One hidden turn or mirror swaps the rows below in pairs. Which row is each named row swapped with?
The rows were stretched afterwards, more along some directions than others.
Lupo: 14 -15 13 24 5 10 13 -5 -1 -15 -1 -17 9 13 0 -1 -13 4 -20 -15 3 18
Bevo: 21 -3 3 4 8 -12 18 -8 -6 -8 -4 5 -15 -24 -2 10 -5 6 -40 -15 -8 3
konu: 15 -7 -6 14 2 -4 15 -6 -6 -16 -17 8 -18 -23 11 7 -10 17 -31 -4 -4 1
nirem: -25 -31 -4 18 -10 19 -4 -5 -9 -1 -36 24 16 20 37 12 -19 11 7 2 -32 -1
duza: 11 -11 1 22 -4 11 11 -14 -12 -22 -2 -21 5 10 12 -7 -20 14 -23 -8 4 19
Puno: -38 -12 17 17 -13 21 8 -13 15 -22 33 -26 24 45 -1 -24 2 12 -28 -20 -20 8
Vunez: -20 -32 10 30 -18 18 2 -3 -7 4 -26 21 11 17 33 9 -22 5 -1 -3 -28 15
Ragab: -19 -22 4 11 7 20 -17 -8 2 -1 -5 21 -4 29 2 21 -8 6 -22 -28 0 8
Fudi: -15 -22 6 31 -16 16 -9 -16 -11 3 -33 14 8 23 26 6 -18 1 3 -5 -22 7
Venog: -11 -5 2 -20 -3 4 11 -27 -6 -20 -12 21 14 24 21 9 3 14 3 -21 -14 3
vosul: -8 -2 -3 -5 7 24 -13 -9 1 -9 11 -10 20 23 -4 9 -16 28 -22 -37 -7 -4
givon: 10 -9 5 20 4 2 3 5 -7 -3 -18 17 -22 -19 4 20 -9 6 -27 -7 -1 3
medi: -6 -22 3 20 -9 11 1 0 6 -6 -4 13 5 -8 19 -1 -23 25 -7 -16 -27 -13
Raput: -15 -20 3 9 8 16 -8 -10 5 -6 -9 22 -1 29 5 27 -10 12 -29 -37 -1 7
gat: -10 -27 23 16 -13 7 13 -12 11 -20 18 -11 30 15 7 -13 -10 26 -28 -7 -13
 -1
vepos: -8 -9 8 12 -24 0 24 -14 27 -25 -23 13 14 20 18 10 0 13 -43 -20 -28 4
Fovom: -19 -14 12 2 -2 16 -16 -4 8 0 -5 22 9 31 8 27 -6 10 -25 -36 0 11
mog: 12 -21 6 28 1 12 0 -9 -13 0 -7 -12 9 7 10 1 -27 9 -11 -9 6 20
nizu: -18 -20 11 4 -14 17 7 -8 14 -18 26 6 24 26 8 -21 5 14 -31 -4 -14 8
Noka: -37 -15 18 25 -7 19 11 -12 11 -17 25 -25 23 41 1 -13 0 10 -30 -25 -25 8
lefi: -10 -16 6 17 -3 15 -17 -13 7 1 -1 16 -8 25 2 15 -5 4 -32 -25 -3 6
Lup: -3 -15 14 44 -8 8 11 2 -12 -9 -14 -10 1 9 2 0 -17 1 -13 0 -1 20
rapo: -16 -31 1 24 -8 18 -8 -4 -17 3 -38 20 9 17 29 10 -17 3 6 2 -25 5
gamon: -6 -26 4 25 -14 23 -6 -5 -5 -15 6 10 4 3 10 -4 -25 25 -13 -12 -24 -4
dolu: -16 -1 -2 -12 10 -4 5 -20 -3 -4 -15 7 22 7 18 11 1 20 -16 -29 -30 -15
nuzap: -18 -6 7 -21 -6 8 10 -24 -3 -23 -8 24 20 24 20 10 -1 13 5 -22 -14 -2
regu: 3 -3 -2 0 -1 22 -19 -19 5 -9 2 5 23 18 -4 8 -11 23 -23 -42 -4 -4
Rik: 2 -13 8 24 7 15 9 -12 -16 -20 -3 -15 7 17 11 -6 -24 20 -18 -14 -1 19
Davot: -18 -15 9 13 1 18 -16 -11 8 -5 -6 15 -5 34 3 20 -2 8 -26 -28 1 11
mef: -20 -14 13 10 -18 17 7 -8 14 -21 23 3 20 27 7 -25 10 11 -33 -5 -17 9
nor: -19 -13 12 3 -13 14 3 -6 12 -21 24 3 21 26 7 -22 9 13 -34 -6 -15 8
dufu: 4 -26 18 13 -12 7 9 -10 7 -19 19 -12 29 11 11 -13 -11 21 -31 -8 -10 -4
pogeb: -22 -18 4 22 -10 18 -3 5 0 -7 -8 4 10 0 12 -5 -27 27 -4 -9 -29 -13
Bos: 11 -15 5 26 4 7 6 -11 -2 -8 -14 -17 12 5 10 4 -15 3 -7 -12 2 16
saset: 30 -5 -5 1 17 -5 3 -5 -10 0 -7 9 -16 -20 5 14 -14 8 -37 -21 7 7
naf: -17 -4 2 -18 -5 5 14 -28 -2 -22 -9 16 20 24 20 5 3 12 4 -22 -19 2
teka: 3 -21 4 -6 -8 6 13 -28 -2 -32 5 7 13 34 35 6 -37 29 -30 -27 -13 13
far: 4 -4 4 -2 7 4 26 -35 2 -22 -3 11 6 1 12 19 -9 15 -18 -25 -13 -9
bura: 6 -24 19 14 -11 3 17 -13 14 -18 16 -11 21 8 14 -11 -8 18 -34 -4 -12 -2
Semag: -1 -9 17 28 -7 2 10 -12 -6 -13 2 -23 16 14 -5 -12 -17 5 -22 -12 -1 19
tovet: -17 -15 7 3 -13 15 7 -7 13 -19 25 5 21 21 8 -23 5 12 -34 -6 -19 9
mufor: 6 -6 5 -11 6 5 27 -34 -1 -22 -2 8 9 0 17 16 -9 16 -20 -25 -19 -7
Zez: -14 -3 6 19 -25 7 18 -18 27 -25 -20 11 14 23 8 -1 -4 17 -45 -27 -27 3
Tedu: 30 -8 -3 2 23 -7 12 -2 -11 -6 -16 15 -12 -24 9 16 -13 15 -26 -7 -4 -1
litor: 10 -24 -1 -9 -9 9 9 -26 -10 -33 12 3 8 31 30 3 -41 37 -34 -31 -13 11
gemo: -27 -19 3 3 1 24 -15 -7 10 -11 -3 17 8 40 10 22 -6 9 -21 -32 -6 4
mik: -23 -21 6 21 -18 12 -10 6 5 -9 -12 11 9 -1 16 1 -17 18 6 -6 -28 -16
Rana: -17 -15 14 9 -15 18 4 -9 14 -18 23 4 17 29 9 -27 7 10 -33 -6 -14 13
vukol: -7 3 -9 -3 6 28 -20 -15 4 -10 11 -7 23 28 1 9 -10 18 -20 -30 -6 -2
batu: -10 -4 1 -22 -2 5 9 -30 -5 -22 -4 18 18 24 20 5 0 17 0 -25 -12 1
nudu: -4 5 0 2 4 27 -15 -12 4 -14 14 -10 28 34 -1 9 -10 23 -27 -38 -3 1
zon: -18 4 -4 -19 4 -3 7 -20 -4 -9 -17 12 19 8 20 6 3 21 -9 -19 -30 -16
Teren: -21 -3 5 -20 -7 5 7 -22 -3 -26 -6 18 24 28 16 9 1 14 4 -25 -14 -1
peg: 19 -9 -1 16 12 -1 4 6 -11 -10 -17 10 -17 -24 13 19 -8 9 -27 1 -5 1
fet: 4 -3 10 -4 5 2 26 -34 3 -23 -6 7 8 8 19 17 -10 14 -14 -20 -11 -7
Zanum: -9 -28 0 25 -10 15 -2 -12 -13 4 -38 14 6 14 37 5 -19 6 2 2 -30 9
rep: 22 -10 -5 7 12 -3 18 -4 -2 -8 -16 3 -10 -20 7 9 -1 18 -39 -18 -11 4
Zumi: -11 -34 0 26 -8 18 1 -3 -18 -2 -32 15 11 17 35 9 -25 10 -7 -3 -27 8

Swapped with Zanum: Davot
Swapped with litor: Zez
Swapped with Teren: tovet
Swapped with zon: Puno
Swapped with givon: mog
Swapped with gemo: nirem

